One turn moves each row of this set onto another row. After a few examples, where does it send each row asked below?
tipud: [-16   3  -8  -8  34 -22  -2   2   8  -5   9  18  -5   7 -13 -31  19 -18
 -14  11 -12  14  25   7 -16]
luze: [-18 -16  -6 -14  15 -10   2  -6 -15  -2 -15   8  -3  50 -12  -8 -10   7
 -20  23   7   5  -8 -25  -4]
vabut: [  3  15  -5  17  12  11   7  20   2  25 -10 -10  -7 -11 -29  -6  31 -10
  -1  30   3  -9   3 -20   4]
kug: [-25  -9 -10 -13  20  -6  -7  -8 -11  -8 -30  18  -3  41  -7  -5 -22  -2
 -19   4   0   1   9  -8 -11]
mafi: [ -1   3  17  17  19  -4 -34   7   4  -6   5 -13 -11   5 -10   4 -25 -11
 -18 -38  -9  34 -16 -27  -5]
telim: [ -3  12 -16   9   0  -3  -2  -9  -8  -9  -7 -16 -20 -29 -33  18  13  23
   0 -23   6  -2 -23 -15   7]
rus: [  7  19  -1  24   2  -3 -11   2  -2   2   1 -16 -19 -16 -26  20  15  13
   1 -12   9   8 -39 -19  18]
Sul: [ -7  10 -17   7  14  10   5   6   5  16 -24 -15 -19 -19 -41  -4  21   8
   3  18 -10  -4  26  -6  -7]
tusab: [ -4   4   0   9  33 -21 -17   0  11  -4  12  10 -12  19 -13 -32  14  -7
  -4  21 -18  33  25   9  -8]
lenug: [  3  13   6  36   9  -7 -19   7  -1  -2  -1  -9  -7 -34 -12  17  -4   6
   0 -17   2  16 -31 -11  12]
Linu: [ -6   5  -9  21   9  -6 -10  -6  -5 -13 -11  -9 -10 -47 -18  14  -6  14
  -1 -30  -2   8 -16  -7   1]
Dekem: [-24  -2  -9  11  18  -4 -20   5  -3 -12 -18  18  -3  42  -3  -9 -37 -12
 -16  10 -14  17   1  -7 -14]
Galuv: [ -2   0 -13  35  12  14  -7   3  -3   4 -22 -12  -5 -31 -20 -18  -1   6
  10  18 -17   9  31  -2  -5]
Foluv: [ -2  -6  -3 -15   1   4  -7 -18 -21 -12   0 -17 -16  14 -23  -1   7   8
 -14 -41  14   4 -14 -40   0]
tonop: [-16  -9  -6  12  11  -7 -10   7  -8  -5  -4   8  -4  53  -8 -10 -24  -3
 -17  29  -5  21 -15 -25  -7]
sek: [ -6  -1 -15  -6  18 -13   6  -7 -10 -12  15  19  -3  17  -9 -40  33 -15
  -7  17   1   5  18  -5  -7]
fubi: [  9   2  14   9   6   0 -25  -3  -7  -3  14 -23 -19  29 -20   1   1   7
 -13 -24   6  28 -28 -42  10]
Fepaf: [-13  -4   0  -9  15  -1 -17  -8  -9 -15  -5  -6  -7  -9 -13   1 -17  -8
 -22 -55  -1  11  -2 -24 -14]
nuko: [  6   1  -6  12  17 -12  -9  -9  -6 -10  18  10 -10  31 -10 -40  28  -2
   3  27  -6  25  18  -2   3]
giv: [  8   4   0  45   9  14  -5  18  -7  13  -7  -4   5 -23  -7 -20  10 -12
   6  30  -3   6   7 -16   5]

giv moves to vabut
Foluv moves to Fepaf
And these:
luze moves to kug
nuko moves to sek
telim moves to Linu

